500 stands for zero in the data rows.
Some points:
[470 392 614 244 553 430 513 454 508 495 430 529 525 600 307 493 746 253 193 534 418 373 454 468 722 651 333 425 492 485 248 770 158 511 344 196 646 591 724 396 609 519 491 819 464 645 467 256 690 559 347 395 628 690 794 372 560 396 535 347 438 786 278 149]
[525 589 360 424 436 689 376 806 360 473 657 437 690 398 685 224 627 688 458 381 403 380 357 425 269 480 713 556 624 476 414 387 427 798 480 331 561 678 777 545 270 422 218 632 551 515 551 652 703 441 530 740 330 347 829 490 296 342 404 388 328 546 353 582]
[691 384 559 387 669 599 547 702 479 417 323 659 582 294 706 326 468 459 476 678 587 523 216 597 228 301 545 202 441 252 649 216 199 439 408 507 615 374 298 452 614 481 464 548 608 750 840 476 485 659 305 208 460 251 367 325 262 363 895 597 599 704 190 670]
[408 386 353 534 463 338 523 380 512 712 478 382 387 536 260 413 439 545 620 744 483 434 964 386 456 577 421 492 618 662 389 433 680 497 298 427 442 384 581 373 520 732 482 500 310 698 586 526 509 359 372 618 520 132 673 897 200 448 690 502 471 407 479 315]
[603 603 568 784 385 168 630 528 503 465 416 472 111 360 662 449 592 435 466 268 327 396 613 376 539 754 346 328 656 617 504 327 507 439 613 624 550 916 610 477 358 605 442 485 385 348 503 387 648 557 224 355 149 503 520 316 389 489 514 685 673 171 544 452]
[466 422 583 741 346 491 483 595 608 649 532 637 345 310 471 612 618 760 277 658 349 759 466 490 764 337 649 676 590 566 544 349 632 490 757 634 359 334 560 150 305 515 418 672 616 566 535 425 319 652 263 519 620 567 515 471 681 598 611 481 379 884 476 409]
[233 195 458 542 175 537 385 450 658 523 582 526 549 585 683 312 768 239 667 625 778 526 525 348 535 595 384 494 555 395 820 615 585 675 572 234 547 522 513 497 432 649 500 464 482 351 573 330 531 345 502 340 526 530 243 718 496 386 450 593 365 552 517 425]
[840 391 688 453 274 498 572 458 437 398 448 276 510 648 316 706 676 463 354 629 711 464 466 558 572 432 554 553 764 625 699 522 397 338 616 296 308 839 398 804 683 536 301 370 511 521 374 561 344 285 358 830 511 211 396 566 478 590 507 377 657 530 410 462]
[501 541 389 608 581 337 475 312 324 540 506 586 310 580 624 383 427 163 645 181 543 592 393 455 461 760 895 914 562 699 330 549 402 390 541 443 469 323 523 307 469 366 716 632 632 399 649 212 374 544 534 770 393 340 372 505 495 315 516 248 623 665 364 510]
[435 557 484 587 130 539 552 693 527 681 707 516 649 349 383 329 124 303 658 608 303 522 659 535 479 486 593 220 225 425 439 337 775 223 436 512 506 354 720 643 617 494 281 564 653 397 388 301 724 581 390 552 443 447 408 323 836 620 625 679 733 530 365 773]
[661 339 388 593 470 618 374 475 189 510 517 415 254 650 452 492 369 703 487 512 546 532 319 350 604 473 524 485 494 556 522 506 598 546 469 737 661 459 369 743 586 368 775 567 479 900 195 636 746 475 457 458 274 822 283 713 796 471 823 392 503 434 606 590]
[434 675 341 402 521 707 553 172 476 440 515 483 688 339 409 737 363 383 368 403 411 524 403 218 264 588 361 492 510 567 518 390 454 243 637 361 381 278 623 569 609 725 400 562 439 376 400 844 451 450 546 328 410 553 405 397 427 637 438 426 189 675 518 542]
[513 438 580 264 519 311 496 141 612 808 363 647 527 747 596 550 526 674 572 848 711 431 448 295 643 703 566 447 332 603 492 280 417 246 567 525 427 540 446 589 406 478 312 634 583 512 523 611 458 572 767 675 358 338 596 502 620 461 461 563 476 683 732 427]
[277 502 264 609 506 647 744 466 440 628 582 737 542 526 608 587 254 633 498 395 476 601 513 411 712 387 343 166 534 683 721 650 353 649 572 372 628 743 401 560 636 458 714 472 577 344 799 714 419 468 307 545 581 451 674 539 430 420 500 288 523 496 401 582]
[497 198 387 575 632 525 619 628 570 168 290 804 506 582 453 538 621 458 553 675 190 383 502 201 272 553 389 420 363 401 628 758 697 662 428 634 428 601 376 669 446 286 405 558 342 364 334 353 290 767 741 630 514 420 518 507 485 632 630 387 718 521 396 253]
[473 438 514 318 369 690 696 397 653 352 472 391 329 302 421 308 513 624 684 610 593 692 342 592 282 350 347 520 536 594 296 676 349 394 502 588 594 596 515 153 393 425 613 470 862 464 379 323 304 680 596 559 249 580 446 782 595 512 224 462 440 347 358 538]
[999 602 426 485 427 315 400 437 457 340 794 460 370 597 671 668 225 655 397 542 518 409 499 250 245 544 440 598 347 378 591 554 530 423 455 427 476 529 401 339 317 689 677 549 496 334 408 434 537 389 494 578 977 702 555 593 587 304 410 544 629 505 456 178]
[464 737 495 603 522 485  87 597 726 211 363 650 412 500 300 378 379 518 377 419 477 543 504 339 722 545 162 738  90 515 444 395 469 304 344 406 299 697 580 536 517 495 689 339 616 684 606 452 691 457 429 555 471 358 492 509 406 554 367 455 463 686 605 894]
[434 496 783 252 732 421 547 840 604 421 585 483 631 543 760 408 220 402 335 392 427 459 403 533 763 724 494 424 364 460 581 329 573 662 613 573 361 180 532 670 688 583 509 239 454 664 345 549 332 395 314 361 413 496 737 883 692 579 408 351 373 302 505 435]
[469 511 554 403 415 376 267 499 500 360 520 353 731 592 713 792 747 362 502 537 390 753 673 668 451 456 429 431 470 630 422 503 416 502 544 693 923 275 508 390 425 628 422 479 571 353 616 654 777 386 402 731 472 607 430 534 383 609 455 263 765 428 592 418]
[292 426 670 910 612 533 534 341 789 308 211 292 307 352 591 477 474 776 566 371 678 704 444 524 531 397 715 489 492 252 530 389 510 509 423 630 511 548 717 554 663 463 612 689 642 501 513 601 691 431 685 559 640 534 593 395 504 397 565 423 701 406 542 465]
[560 782 647 434 500 451 709 581 387 353 219 450 371 584 484 364 774 564 830 580 391 547 568 380 508 363 513 435 666 459 427 527 707 679 409 265 198 250  81 723 459 312 744 597 699 404 462 541 478 358 418 535 594 675 545 145 472 418 473 383 256 489 784 182]
[560 177 549 267 611 604 428 172 604 174 466 366 711 527 355 367 546 548 723  65 248 370 624 928 543 290 530 434 548 680 664 290 707 406 747 435 520 650 473 449 573 286 622 575 268 366 443 460 564 643 612 357 690 469 631 612 492 541 396 714 576 533 776 504]
[638 427 706 199 503 576 629 427 394 352 798 297 225 394 364 431 422 511 588 574 689 442 668 456 801 462 604 489 341 442 462 705 479 863 443 996 496 440 696 644 669 514 711 239 414 381 455 474 310 467 503 448 460 545 357 355 133 511 514 613 522 874 475 610]
[370 549 320 462 487 446 563 327 623 759 688 305 545 595 698 482 480 349 493 574 390 599 255 678 502 657 260 715 507 410 361 269 550 589 248 254 314 472 458 401 522 296 361 441 394 684 664 580 326 648 587 669 682 808 538 295 271 526 692 552 702 400 675 612]
[493 362 633 677 495 615 488 405 400 644 385 726 607 491 476 321 318 437 223 535 495 421 385 655 403 569 878 379 515 744 420 946 742 592 425 453 335 484 620 294 361 693 442 378 637 608 389 690 643 587 519 390 640 460 316 308 341 589 388 554 486 344 498 559]
[332 294 374 571 424 388 754 660 239 498 459 544 712 542 607 671 457 596 356 250 806 297 493 526 614 165 379 382 384 468 238 362 508 518 351 514 531 560 556 537 330 578 406 252 366 561 550 180 401 256 530 515 455 538 304 326 615 578 282 356 478 450 573 556]
[485 791 300 398 487 551 485 535 432 523 445 342 883 281 462 501 779 609 415 382 651 350 656 391 613 476 464 393 613 332 614 577 595 720 493 714 154 453 307 533 512 697 522 715 591 641 729 639 457 675 733 682 439 654 335 914 712 766 440 805 439 482 348 526]
[441 605 529 480 946 609 563 548 303 590 838 555 560 308 551 702 534 460 780 430 537 655 648 580 511 596 490 505 607 453 317 760 293 444 580 550 321 787 232 268 336 355 189 384 584 543 236 410 627 494 389 460 536 391 286 627 447 429 690 627 460 393 950 539]
[568 594 411 639 627 622 345 518 539 688 575 364 255 467 453 585 595 332 428 574 303 161 653 499 437 337 750 454 505 564 490 285 459 411 347 449 613 459 446 461 732 492 536 251 758 445 444 514 405 824 656 253 653 649 459 658 566 269 285 330 442 516 540 689]
[605 592 684 504 607 787 496 558 550 927 199 579 521 452 514 510 386 431 539 497 609 716 695 531 371 389 409 703 610 553 605 486 407 369 918 449 489 406 395 635 427 484 516 396 274 561 464 284 764 481 878 478 429 703 689 398 359 507 421 487 614 301 197 551]
[328 609 479 479 374 419 335 912 591 619 374 536 510 648 160 806 385 591 706 301 577 431 334 565 306 628 526 515 487 619 590 240 420 521 497 553 568 391 520 600 420 419 441 751 456 484 476 669 327 368 412 332 531 748 504 731 340 485 241 596 630 580 410 434]
[266 491 761 540 491 228 455 345 169 391 500 668 421 406 344 371 485 660 289 629 293 398 427 724 265 551 381 546 786 251 492 559 306 475 521 599 565 343 568 502 474 301 611 356 343 360 722 537 649 156 760 467 800 490 561 521 666 861 337 589 427 364 651 782]
[629 686 362 484 524 453 339 418 720 562 625 668 232 678 507 829 669 531 511 302 642 653 503 790 383 626 374 231 580 308 254 588 807 507 544 569 526 454 458 588 506 519 311 381 271 577 374 450 309 521 538 491 489 332 594 349 673 366 631 702 236 585 354 473]
[588 511 323 527 380 477 468 668 521 358 257 425 659 467 424 547 303 372 540 707 518 480 365 498 775 538 606 681 691 456 517 749 388 558 545 516 866 323 328 395 588 732 430 447 381 430 438 427 361 461 484 562 541 462 716 244 515 278 518 757 387 298 769 598]
[462 375 613 602 686 620 311 540 374 786 668 357 788 577 397 441 562 449 414 561 571 451 574 670 344 418 392 722 215 315 515 455 556 580 579 551 572 656 658 388 580 464 831 596 432 197 462 680 322 532 369 418 198 291 403 317 711 429 606 658 470 328 398 458]
[484 830 350 518 620 400 758 514 719 376 713 583 545 693 631 390 630 565 513 528 460 532 490 614 610 342 740 849 387 605 754 764 448 329 233 484 741 609 531 665 448 441 384 496 363 574 606 666 533 577 549 140 425 404 413 362 567 828 555 325 330 304 416 358]
These points spread out most along one direction. Take the direction at right angles to it along which they spread out most. Go by this last direction. Where along it does each point below lie, from 0 to 99? 50 is the average, and the first point above lies past it. One standard deviation of the points above along it is 16.
[277 502 264 609 506 647 744 466 440 628 582 737 542 526 608 587 254 633 498 395 476 601 513 411 712 387 343 166 534 683 721 650 353 649 572 372 628 743 401 560 636 458 714 472 577 344 799 714 419 468 307 545 581 451 674 539 430 420 500 288 523 496 401 582] 54
[332 294 374 571 424 388 754 660 239 498 459 544 712 542 607 671 457 596 356 250 806 297 493 526 614 165 379 382 384 468 238 362 508 518 351 514 531 560 556 537 330 578 406 252 366 561 550 180 401 256 530 515 455 538 304 326 615 578 282 356 478 450 573 556] 39
[840 391 688 453 274 498 572 458 437 398 448 276 510 648 316 706 676 463 354 629 711 464 466 558 572 432 554 553 764 625 699 522 397 338 616 296 308 839 398 804 683 536 301 370 511 521 374 561 344 285 358 830 511 211 396 566 478 590 507 377 657 530 410 462] 47
[441 605 529 480 946 609 563 548 303 590 838 555 560 308 551 702 534 460 780 430 537 655 648 580 511 596 490 505 607 453 317 760 293 444 580 550 321 787 232 268 336 355 189 384 584 543 236 410 627 494 389 460 536 391 286 627 447 429 690 627 460 393 950 539] 41
[292 426 670 910 612 533 534 341 789 308 211 292 307 352 591 477 474 776 566 371 678 704 444 524 531 397 715 489 492 252 530 389 510 509 423 630 511 548 717 554 663 463 612 689 642 501 513 601 691 431 685 559 640 534 593 395 504 397 565 423 701 406 542 465] 51
[661 339 388 593 470 618 374 475 189 510 517 415 254 650 452 492 369 703 487 512 546 532 319 350 604 473 524 485 494 556 522 506 598 546 469 737 661 459 369 743 586 368 775 567 479 900 195 636 746 475 457 458 274 822 283 713 796 471 823 392 503 434 606 590] 29
[473 438 514 318 369 690 696 397 653 352 472 391 329 302 421 308 513 624 684 610 593 692 342 592 282 350 347 520 536 594 296 676 349 394 502 588 594 596 515 153 393 425 613 470 862 464 379 323 304 680 596 559 249 580 446 782 595 512 224 462 440 347 358 538] 51
[328 609 479 479 374 419 335 912 591 619 374 536 510 648 160 806 385 591 706 301 577 431 334 565 306 628 526 515 487 619 590 240 420 521 497 553 568 391 520 600 420 419 441 751 456 484 476 669 327 368 412 332 531 748 504 731 340 485 241 596 630 580 410 434] 42
[493 362 633 677 495 615 488 405 400 644 385 726 607 491 476 321 318 437 223 535 495 421 385 655 403 569 878 379 515 744 420 946 742 592 425 453 335 484 620 294 361 693 442 378 637 608 389 690 643 587 519 390 640 460 316 308 341 589 388 554 486 344 498 559] 56
[469 511 554 403 415 376 267 499 500 360 520 353 731 592 713 792 747 362 502 537 390 753 673 668 451 456 429 431 470 630 422 503 416 502 544 693 923 275 508 390 425 628 422 479 571 353 616 654 777 386 402 731 472 607 430 534 383 609 455 263 765 428 592 418] 51
[497 198 387 575 632 525 619 628 570 168 290 804 506 582 453 538 621 458 553 675 190 383 502 201 272 553 389 420 363 401 628 758 697 662 428 634 428 601 376 669 446 286 405 558 342 364 334 353 290 767 741 630 514 420 518 507 485 632 630 387 718 521 396 253] 49
[560 782 647 434 500 451 709 581 387 353 219 450 371 584 484 364 774 564 830 580 391 547 568 380 508 363 513 435 666 459 427 527 707 679 409 265 198 250  81 723 459 312 744 597 699 404 462 541 478 358 418 535 594 675 545 145 472 418 473 383 256 489 784 182] 43
[603 603 568 784 385 168 630 528 503 465 416 472 111 360 662 449 592 435 466 268 327 396 613 376 539 754 346 328 656 617 504 327 507 439 613 624 550 916 610 477 358 605 442 485 385 348 503 387 648 557 224 355 149 503 520 316 389 489 514 685 673 171 544 452] 62
[999 602 426 485 427 315 400 437 457 340 794 460 370 597 671 668 225 655 397 542 518 409 499 250 245 544 440 598 347 378 591 554 530 423 455 427 476 529 401 339 317 689 677 549 496 334 408 434 537 389 494 578 977 702 555 593 587 304 410 544 629 505 456 178] 55
